The rows of R fall into 3 groups, which share some directions, and each row is roughly a mix of its group's hidden directions, except some rows that fit no group.
R (116 x 10):
[[ 11 -15   0   2  33  -3  -8   2  19  14]
 [  8  11  10   0 -11 -17 -21  27  15   0]
 [ 13  -5  12   0  -9 -15 -21  30  12   2]
 [  7  31 -16  -1  -6   5  23  -8  12  -8]
 [ -2  -7 -21   7  15   8  19  -3  28 -12]
 [ 10   8   1  25   0 -15  -1   7  -3  32]
 [  8 -16 -17  -7  22  17  17   2  19  -3]
 [  9  -3  -9  -5 -11 -21  15 -32  -1 -12]
 [-16  22   3   7 -31   1   8   9 -11   7]
 [ -3 -22  20  16  -2  12  -6  23 -17  -4]
 [  8  -2  14  -2  -8  -6 -24  30 -16  -3]
 [  2 -14  10  29  -4  -6 -25   3  -6 -15]
 [  6  41   3   5  -8  -5  10   4  -5   9]
 [ 10   2  18 -14  14  -1  -3   6 -35   4]
 [ -3   3 -13   2   9   5  25 -30  13   9]
 [-12   8   6   9  21   7 -11  29   6  18]
 [  7  -8  12  -1  -9 -14 -16  37   4  -1]
 [ 10   1  -3   8  11  13  16 -33  16   7]
 [ 11 -10  12 -14  23  10  -2  15 -26  -1]
 [ 12 -18  -7  -7   4  17 -18 -25  -5 -16]
 [ -2 -13  -8   1  11  17  18 -31 -12   2]
 [ 34  -5   2  -5  -7  -3 -18  20   9  -4]
 [-21  -9  10  -5  10   3 -13  25  11  20]
 [  6 -10 -10  -7   0 -10  22 -31  15  11]
 [ 17 -26   9 -14  20  21  -1   6  -2  -2]
 [-25   4   0 -18  10  23  -3  14  16  -6]
 [ 18   0  14   9  -7  -7 -20   1  31  -6]
 [-11  10   3 -12 -15  -9   8 -35   0   9]
 [ -5  -9  -1  -7  33  17  -9  13  15  10]
 [-22 -24   6 -19   7   3  -6   9  15  15]
 [ -4   3 -17  -3  12   4  22 -28  16  10]
 [ -6   1   2 -10 -13 -14 -17  31 -18  -4]
 [  0  -6   0 -20 -13   0   6 -17  13 -32]
 [ 13   4  -2  23   8 -10  -2   4  -1  35]
 [ -8 -34  -1  24   3  13   1   5  -9  -5]
 [-21  31  -5   2  -7  13  -7  18   3   9]
 [ -1  32   1  16 -15  11  -9  19  -6  -1]
 [ 18 -21  -3  -2  32   0  -9  -6  13   2]
 [ 21 -16   4   2  -2 -22  14 -22   5 -15]
 [ -3 -19  -1 -11   5  -6  20 -17  24  17]
 [  6  -8  -1  18   5  16  27  11  24  -3]
 [  7 -16   2  -4  34  -4 -14   5  20   2]
 [ 16  10   6  23  27   1  -7  19  -3  -1]
 [ 13 -21   4   6  25   0   7  -1  18  20]
 [ -7 -10 -10   7 -19   8   8 -13  33   4]
 [ -6  19  -8 -10  10  -1  36  -8  -3   7]
 [ 27   6  21  -3  14  -7 -17   2 -18  -6]
 [-10   4   1 -18 -15  11  -2  -3  -8 -35]
 [  3  -8 -13 -24   4  19  17   5  20  12]
 [-21  14   6  -5  -6  -3 -18  21 -16 -19]
 [-18  25  -3   9 -19 -22  -9  -1 -11   3]
 [ 11  15 -19 -15  15  15  10  12 -19  10]
 [-23   2   1 -15  17  21  -8  19  14   4]
 [ -2 -11   6   7  30  -6   2  13  15  24]
 [  2  -5  -2  -7  25  19  -2  13 -26  13]
 [-16 -22  19  15  -8 -12  -8 -16  14  -3]
 [ -1 -15  17   2  20   9 -22   5 -19  17]
 [-13  21  -3   2 -23 -20  -5 -22   1   6]
 [  3 -10   5  -9  10   4 -19  20 -30  11]
 [-10   9  -7  -4 -31 -22   3   8   2 -18]
 [-14  -3  -6 -10 -18  -8  -5  19 -26 -17]
 [ -5  12   7   5   2   9 -25  28 -14 -14]
 [  0  -8   3 -15  -2  -7 -36  -1 -21   1]
 [  8  39   1   3 -10 -12   7   2  -1  13]
 [ 11  23 -19 -15   6  11  11  16 -17   3]
 [  4  -5  -5  14   3  14  30   2  27  -2]
 [ 10  10  19  12 -14 -19 -19 -15  13   9]
 [-22  24  -8  -2   9   4  -1 -29  -3   3]
 [ 20   9  -5  13 -11 -19  17 -22  -8 -12]
 [ 43  -3  -6  -8  -1  10  -4   5  -7   2]
 [-34  -2  21  14  -3 -10 -11   5   6  -6]
 [  5 -11  -8 -22   8  21  21   1  19   9]
 [  8 -19  -3  -5 -16   5 -32  -3  18   3]
 [ -6   8  16  23   4  -2  17  19 -24  -3]
 [ -4  33   3   0 -14 -19 -13  13  10   1]
 [-12   2  15   3   5  12 -18  35  -4  -5]
 [ 24  -6   6  19  30   0  -6  11   2   4]
 [ 17 -28  -1 -15  18  21   0  -2   5   0]
 [ -9  10   6   0 -12 -17 -31   5 -22  -1]
 [-16  -5   4 -20   2  20 -17  14  -5 -22]
 [-16  21 -14  21  -5 -12  22  -2   9  -4]
 [  6  -8  20  -2 -18  -3 -30   7 -16   8]
 [-12  14 -18 -16   7   1  11  14 -27  10]
 [  8   9  20  12 -15 -20 -19 -14  13   9]
 [  6  14  19 -13  10  -7  -3   4 -34   3]
 [  2  13  12   2 -10 -17 -28  17  19  -3]
 [ -1  33  -7  -5  -2 -14  18 -14  15   1]
 [-21 -22   7 -19   3  12 -15  16   3  12]
 [ 13  23 -25 -15   3   5  18  12  -2   4]
 [  7  -2  -9  10  10   9  -3  36  18 -10]
 [ -8 -16  18  17   1   8  -7  24 -18  -9]
 [-15 -17   8 -19   7  15 -21  18   2 -11]
 [ 21   8  -4   6 -10 -10  13 -21  -8 -26]
 [-13 -29 -10  18   6  15  19   2  -8   1]
 [ -2  17   0   2 -11  18  11 -22 -16  22]
 [  8 -16  14 -12 -11   3 -36   3  -4   2]
 [  0  24   7   0 -12 -18 -14  27  11   1]
 [  1  -3  13  -2 -12  -9 -25  29 -16  -5]
 [  8   7 -19 -23  -1  -6  -4 -26  18   7]
 [ -6  17  10  21  -8 -23 -14  -6 -19  -9]
 [  1   0  -5  12   5  12  33   4  25  -2]
 [ -5  12   5  13  25   2 -13  27   7  12]
 [  7   0  -2  15   6  12  31   9  25  -3]
 [-19 -16   6 -18   7  21 -17  18   6   5]
 [  5   3   6  31  -1  -3 -18  -3  25   9]
 [ -6 -13 -13 -11  19  18  15  12 -23   4]
 [ -3  14  -3  -3 -33   1  10 -11 -13 -20]
 [  6  -1 -12  12   8   0 -19  33  11 -12]
 [-18   1  -2 -17  24  19  -7  11  19  -5]
 [-21  14   3   2  11  13 -14  29   2  13]
 [-18  23  -9   0 -24 -16  -1 -15  10   5]
 [-21  24  -7  22 -12 -16  12   5  -1  -3]
 [  7  17 -17 -17   2   4   7  22 -24   5]
 [ -6  13 -11   1 -21 -16  15  -1  25 -16]
 [ -1  11   2  10 -21 -12   5 -17  27 -16]
 [  5 -28  -3 -16 -17  -2   8 -25   1   6]]

One row of each group comes first, with its name. Which group is each row after those in?
[ 14  -4  21 -15  10   5  -5   6 -31   9]
(9)
[ 18   2   9   0 -13 -13 -15  30  15  -4]
(97)
[ 22 -12  -3  -3  -8  -9  14 -29   3 -18]
(51)

[  3   8  11   9 -22 -21 -13 -14  23  -5]
(97)
[ 32  10 -15  -6   7  17  13 -14  -2   3]
(97)
[ -9  10  -1 -14 -13 -14  -3 -32 -14  12]
(9)
[  3 -26  -8  -2 -11   8 -30  -1  16   0]
(9)
[  5 -13  10  -6  13   1 -24  12 -22  19]
(97)
[-11  -2   9  15  -9  -7 -18  23 -26  -1]
(9)
[-29  13 -20  -1  -3  -4  26  -1  -4   6]
(9)
[ -8 -31   4  24   5  15   8   8  -8  -7]
(9)
[-19   3   8   2   8  13 -10  30   3  20]
(51)
[-18   5   1 -15 -20  20  -1   6 -17 -18]
(51)
[-10  16   3 -15 -14 -16  -7 -26 -16  10]
(9)
